Each row is where one point has got to under a steady rotation. How many steps took it there?
The counts run from 0 to 631.
[145 152 168 203 122 147 151  96 153 164 139 116 147  93 149 130 106 135
 135 138 126 153 106 144  75 120 134 118 128  79  90 106 125 137 122 148
 121  95 133  94 119 127 109 137 165 111 117 106 131 128 156 134 147  95
 110 126 111  81  93 162 190 118  90 141 141  65 147 147 126 121 158 114
 124 181 140]	250
[125 147 129 170 121 153 164  88 167 148 128  90 122 103 148 127 109 115
 128 107 141 121 124 166  99 131 151 135  91  79  70 103 122 137 132 165
 106  83 143  93 121 131 107 158 210 124 148 132 145 139 137 164 128  92
 113 127 125  82  92 161 166 108  86 127 134  87 158 146 122 125 135  95
 125 139 121]	459
[ 96 106 184 167 134 130 165 125 165 154 118 129 160 125 151 154 140 119
 109  90 126 129 105 158  90 129 122 115 157  65  89  88 137 113 140 153
  96 109 137  93 135 104 119 168 161  83 110  71 132 148 140 127 148 124
 104 131 100 110  94 186 163 135  88 139 145  95 123 129 117 112 139 116
 109 138 133]	284
[151 140 144 195 110 140 192  68 131 172 117 124 159  86 123 150 124 136
 137 131 113 135 117 134  59 137 121 134 115  74  97 127 120 103 130 150
 150  79 126  95 136 110 122 119 162 109 150 116 117 171 181 118 155 110
 130 115 110 101 116 143 178 130  84  86 140  82 122 116 156 102 129 130
 147 129 113]	33
[122 120 165 184 114 148 181  97 148 166 119 130 157 102 157 138 136 126
  98 109 133 141 117 134  95 103 137 127 117  78  66  99 139 123 138 145
 105 102 129  99 125 133 122 172 176  90 120  84 120 154 153 137 156 111
 109 111 108  81 100 184 169 134 102 134 126  76 130 126 146 136 141 114
 125 155 143]	283
[134 116 155 174 116 131 196 119 166 172 141  95 126 102 171 149 130 117
 105 105 133 153 141 146  81 110 146 122 107  61  94 109 159 118 147 167
 110 114 140 112 117 144 132 134 156  97 125  91 128 138 139 162 144  85
 105 119 156 113 100 174 167 145  92 131  99  78 124 122 122 124 148 133
 132 145  90]	513
[126 127 161 175 167 126 177 130 190 167 141  90 126  92 150 132 148 150
 119 112 109 128 122 135  66 134 138 124 148  66 120  91 116  93 155 157
 125 131 164 121 127 105  82 125 123  98 127 114 119 131 146 133 150 124
 110 115 148 110 116 171 168 125  90 104 125 107 110 109 107  61 168 132
 126 134 109]	534
[153 166 111 163 102 122 157  95 142 177 127  93 132 108 134 150  88 121
 118 103 150 148 120 156 105 146 126 113  88  66 109 104 135 125 119 147
 117  96 177 101 115 119 147 111 169 117 153 130 160 153 160 143 104  92
 132 136 155 122 103 177 172 146  80 109  97 102 177 152 103 119 139 141
 138 137  77]	425
[161 135 120 174 119 109 191 105 149 190 131 137 162 101 136 153 101 136
 122 106 141 128 110 132  94 172 122 133 133  71 156  81 144 115 112 123
 154  97 145  92 134  93 129  99 134 111 127 128 144 178 156 121 153 108
 120 100 124 107 103 195 167 143  82  84 113 140 147 121 129 104 154 151
 148 108 102]	619
[116 111 163 141 128 157 131 112 167 148 123 136 150  84 135 149 132 147
  92  84 130 127 122 146 107 127 133 121 132  59  50  99 128 103 140 124
 128 100 135 106 153 101 135 156 178 100 113  84 135 153 147 115 130 135
 105 112 120  84 133 185 178 115  98 125 121  76 118 137 159 100 141 148
 123 127 134]	551
[144 121 112 133 118 123 180 110 151 170 113 114 142  89 128 167 133 130
  91  70 156 111 141 142 108 149 148 136 101  71 105  89 136  82 141 141
 142  98 151 105 162 104 150 117 175 103 135 127 137 174 145 137 133 120
 123 113 144 127 118 197 158 129  89  82  97 131 136 114 149  95 131 150
 149  79  94]	366
[140 132 124 142 129 113 161 142 181 166 125 111 125 101 146 141 111 125
  93  73 158 123 115 143 110 158 133 123 125  62 127  54 135 118 128 145
 106 122 181 109 118 111 128 137 159 109 117 111 166 145 117 136 128 109
 105 129 148 124  86 208 160 124  83 127  95 128 167 138  94  88 155 129
 111 128  93]	149
[113 147 124 140 143 131 157 101 173 145 132 106 131  93 125 139 108 141
 124  89 153 117  93 164 109 152 136 141 140  84 113  78  96 122 122 150
 123  92 170 100 144  84 101 136 187 119 132 142 152 140 149 136 133 110
 121 124  97  88 107 181 157 103  76 101 125 128 180 136 105  68 146 106
 107 117 114]	405
[133 139 138 152 111 134 133 138 166 168 126 143 148  96 126 145 121 139
 109  80 153 131  99 161 127 153 123 131 159  42 129  77 105  95 113 110
 130 108 178 109 130  87 128 119 165 105 106  88 145 156 153 103 112 129
 124 119 105 121  99 202 174 142  79 115 110 119 152 143 122  78 137 144
 126 130 108]	607
[122 125 152 150 130 136 150 140 188 160 136 111 129 100 156 143 140 147
 102  77 142 150 125 150 101 125 138 124 135  53  97  95 129  74 146 137
 116 128 183 120 140 124 130 124 145  95 110  84 139 131 148 129 119 136
 105 108 145 127 105 206 169 147  91 118 113  96 121 120 130  77 147 142
 128 133  93]	556
[145 133 116 153 111 113 147  94 141 155 104 119 138  89 122 147 134 148
  84  75 154 105 135 140 113 130 160 131  75  66  66  83 130  97 127 127
 129  87 148 100 165 116 136 126 185 107 135 122 126 174 142 126 133 128
 121 115 130  88 129 191 176 116  85  87  98 107 146 118 163 103 129 135
 146 110 123]	367
[160 126 140 183 115 112 184 114 165 195 126 128 153  87 155 157 117 141
  83 102 138 142 123 115  96 119 148 110 110  67 121  86 170 101 135 137
 129 109 145 104 136 133 122 122 125  94 114 119 130 159 140 133 146 113
 112 101 145 107 100 205 166 145  99 114  93 102 124 112 127 118 172 146
 144 134  93]	568
[163 145 141 157 132 139 173  93 162 172 129 136 152  45 128 155  98 165
  97 118 138 151 109 118 111 126 141 136 113  70  99  93 128 110 121 139
 147  95 148 103 153 111 134 133 149 124 129 118 135 143 150 126 148 110
 101 112 110  77 131 193 167 120  90  85  93 114 138 120 160  89 170 144
 128 115 108]	583
[125 120 132 144 157 115 178 126 176 163 136 132 137  92 139 138 139 151
 119  89 144 127 114 152 112 146 151 129 146  72 116  78 128  73 141 138
 133 107 168 108 151 120 104 120 156 114 117 130 141 155 148 132 144 126
 103  93 117 115 100 203 161 126  90  88 112 129 130 105 130  73 156 133
 123 109 103]	589
[177 156 120 166 103 107 168 110 152 187 127 125 136  86 140 143 112 148
 115 111 167 140 113 134 105 129 142 128 108  59 142  97 139 111 114 143
 131 100 169 109 112 134 133 107 142 124 123 126 139 169 160 122 134 108
 122 111 129 102  87 208 177 142  90 101  96 121 155 119 130 112 152 138
 138 138  86]	612
[116 123 132 124 122 143 131 130 173 142 128 121 124  75 136 132 113 137
  90  57 146 108 105 157 109 155 123 133 130  67  88  70 105 116 118 132
 113 110 165 113 156  75 134 140 195 112 113  97 155 137 129 129 119 119
 106 148 133 107 121 189 163 113  87 102 108 117 168 143 118  69 150 140
 108 107 119]	141
[157 111 136 152 100 149 176 110 157 163 121 130 137  70 149 144 130 120
  91  65 159 125 138 124  86 141 152 149  83  71  89 100 134 123 132 156
 130 108 139  99 149 107 143 136 170 117 114  66 133 163 146 140 148 109
  96 132 149 108 119 174 160 124  80 109 101 107 149 102 139 123 136 125
 135 118 115]	99
[158 121 143 155 108 145 161 115 161 155 119 130 129  67 135 144 143 151
  91  89 153 136 135 133  97 113 164 142  79  69  68 103 133  84 144 128
 124 104 163 109 155 127 134 142 183 121 122  84 126 155 159 115 127 134
 109 121 127  94 128 177 181 119  88 100 105  86 131 103 151 103 126 125
 134 125 122]	323
[122 143 153 182 122 120 178 124 155 182 148 118 148 114 148 148 116 123
 151 121 140 167  97 162  88 144 112 130 157  58 133  95 126 110 120 153
 106 102 177 111 100 125 131 127 152 108 120  99 157 150 172 125 131 103
 120 114  99 121  76 179 166 159  83 130 123 104 137 140 104 111 142 120
 118 143  87]	17
[135 125 175 156 108 173 172 104 169 162 147 107 125  73 158 143 101 125
 117 106 125 162 137 149  93 111 139 139 102  60  59 125 128 132 138 164
 126  99 144  96 130 127 135 147 181 112 140  76 135 119 145 160 134  85
 110 122 143 107 118 149 160 129  76 122 113  65 129 133 146 121 151 143
 133 139  96]	506
[136 122 142 182 122 110 174 142 178 183 126 127 150 114 152 147 133 140
 101  94 138 129 109 137  99 142 143 110 151  56 125  67 150  86 144 132
 119 124 157 111 131 118 114 116 125  92 106 102 125 152 139 117 138 122
 112 115 140 117  94 208 177 153  96 118 109 123 122 109 111  86 171 144
 128 128 109]	567
[159 151 127 164 114 105 160  89 154 174 120  94 139  85 121 147  73 135
  90 100 134 129 106 123 102 143 127 100  94  69 120  85 153 134 113 137
 127  93 152 109 128 100 139 117 146  89 146 140 144 144 144 139 131 103
 127 134 160  99 120 181 169 133  95 100  97 104 157 153 116 100 177 154
 139 131  94]	161
[142 138 131 129 118 142 140  99 154 145 107 112 127  67 123 140 103 144
  79  69 161 107 121 141 121 142 146 122  82  74  64  78 113 126 115 138
 115  90 156 110 147  96 135 145 196 108 128 115 147 142 135 143 119 132
 120 148 136  87 136 180 156 106  90 111 106 104 161 146 140  98 145 134
 122 123 124]	140
[137  96 149 146 109 135 196 126 169 169 131 118 144  81 147 153 124 126
 104  64 163 119 132 130  88 154 136 145 120  62 115  93 127 112 145 154
 111 120 151  97 131  95 134 138 160 107 116  64 140 155 137 132 141 113
 104 135 139 132 115 172 145 138  77 105 106 124 143 102 112 103 138 131
 127 100 101]	98
[126 143 140 188 106 155 143 119 141 165 124 132 148 140 125 126 138 120
 135 110 142 140 108 178 100 135 140 126 124  54  86 113 109  97 133 126
 127  95 161  97 125 112 116 136 194 115 118  94 142 165 168 116 116 115
 128 105 103  95  88 171 198 148  85 129 146  70 141 143 140 115 115 114
 129 148 133]	12
[142 127 147 171 111 156 199  88 141 162 132 125 152  83 138 141 138 126
 139 119 142 139 141 148  79 127 153 156 101  74  92 132 109 110 131 166
 134  82 148  81 144 120 122 133 184 132 144  83 120 161 172 139 145  92
 109 108 120  93 105 148 168 131  84  87 124  99 136  97 156 114 116 119
 137 111 111]	44
[139 121 133 114 109 133 163 127 177 160 135 103 129  71 128 151  98 129
  99  70 151 120 126 141 122 161 128 137 116  56 112  92 127 116 129 141
 140 115 173 108 137  80 153 116 165 109 126 100 154 134 135 139 121 114
 111 138 163 132 118 187 148 125  63  94  95 123 156 131 113  82 155 150
 114  97  81]	142
[133 143 125 166 140 139 195 100 166 162 143  90 128 101 130 133 121 127
 154 119 119 145 126 170  82 157 136 138 124  60 110 129 111 102 146 161
 144  94 168  97 126 117 111 110 168 136 154 154 143 138 158 164 133  89
 123  98 143 104  94 156 158 131  75  93 126 100 131 122 139  92 151 130
 139 117  74]	223
[172 144 137 158 109 104 177  98 163 178 119 116 137  47 128 153  96 171
  88 108 143 144 122 107  87 114 141 125  98  72 132  86 135  98 124 147
 139  95 159 120 142 116 125 110 124 104 130 113 127 150 170 119 138 119
 117 130 131  99 127 184 180 128  97  80  96 117 151 105 127  77 154 139
 134 128  96]	348
[137 145 116 161 116  80 165 110 148 174 113 107 149 121 130 155 108 139
 102  92 147  99  95 147  87 157 133 109 136  83 152  55 133 110 112 138
 128 103 158 116 129  93 117 105 141 101 134 143 143 166 150 127 145 122
 129 133 144 114  96 197 162 129  85  95 121 142 156 143 101  78 150 130
 135 117 105]	391
[164 114 134 178  89 121 160 114 155 177 115 137 151  90 157 141 135 138
  80  85 152 124 130 121 100 123 168 124  98  77 100  81 145 104 136 123
 128 101 136  96 138 125 132 127 157 112 104  76 123 174 145 115 145 118
 105 112 132  93 117 184 181 132 102 117 107  94 144 105 139 124 141 130
 142 138 132]	334
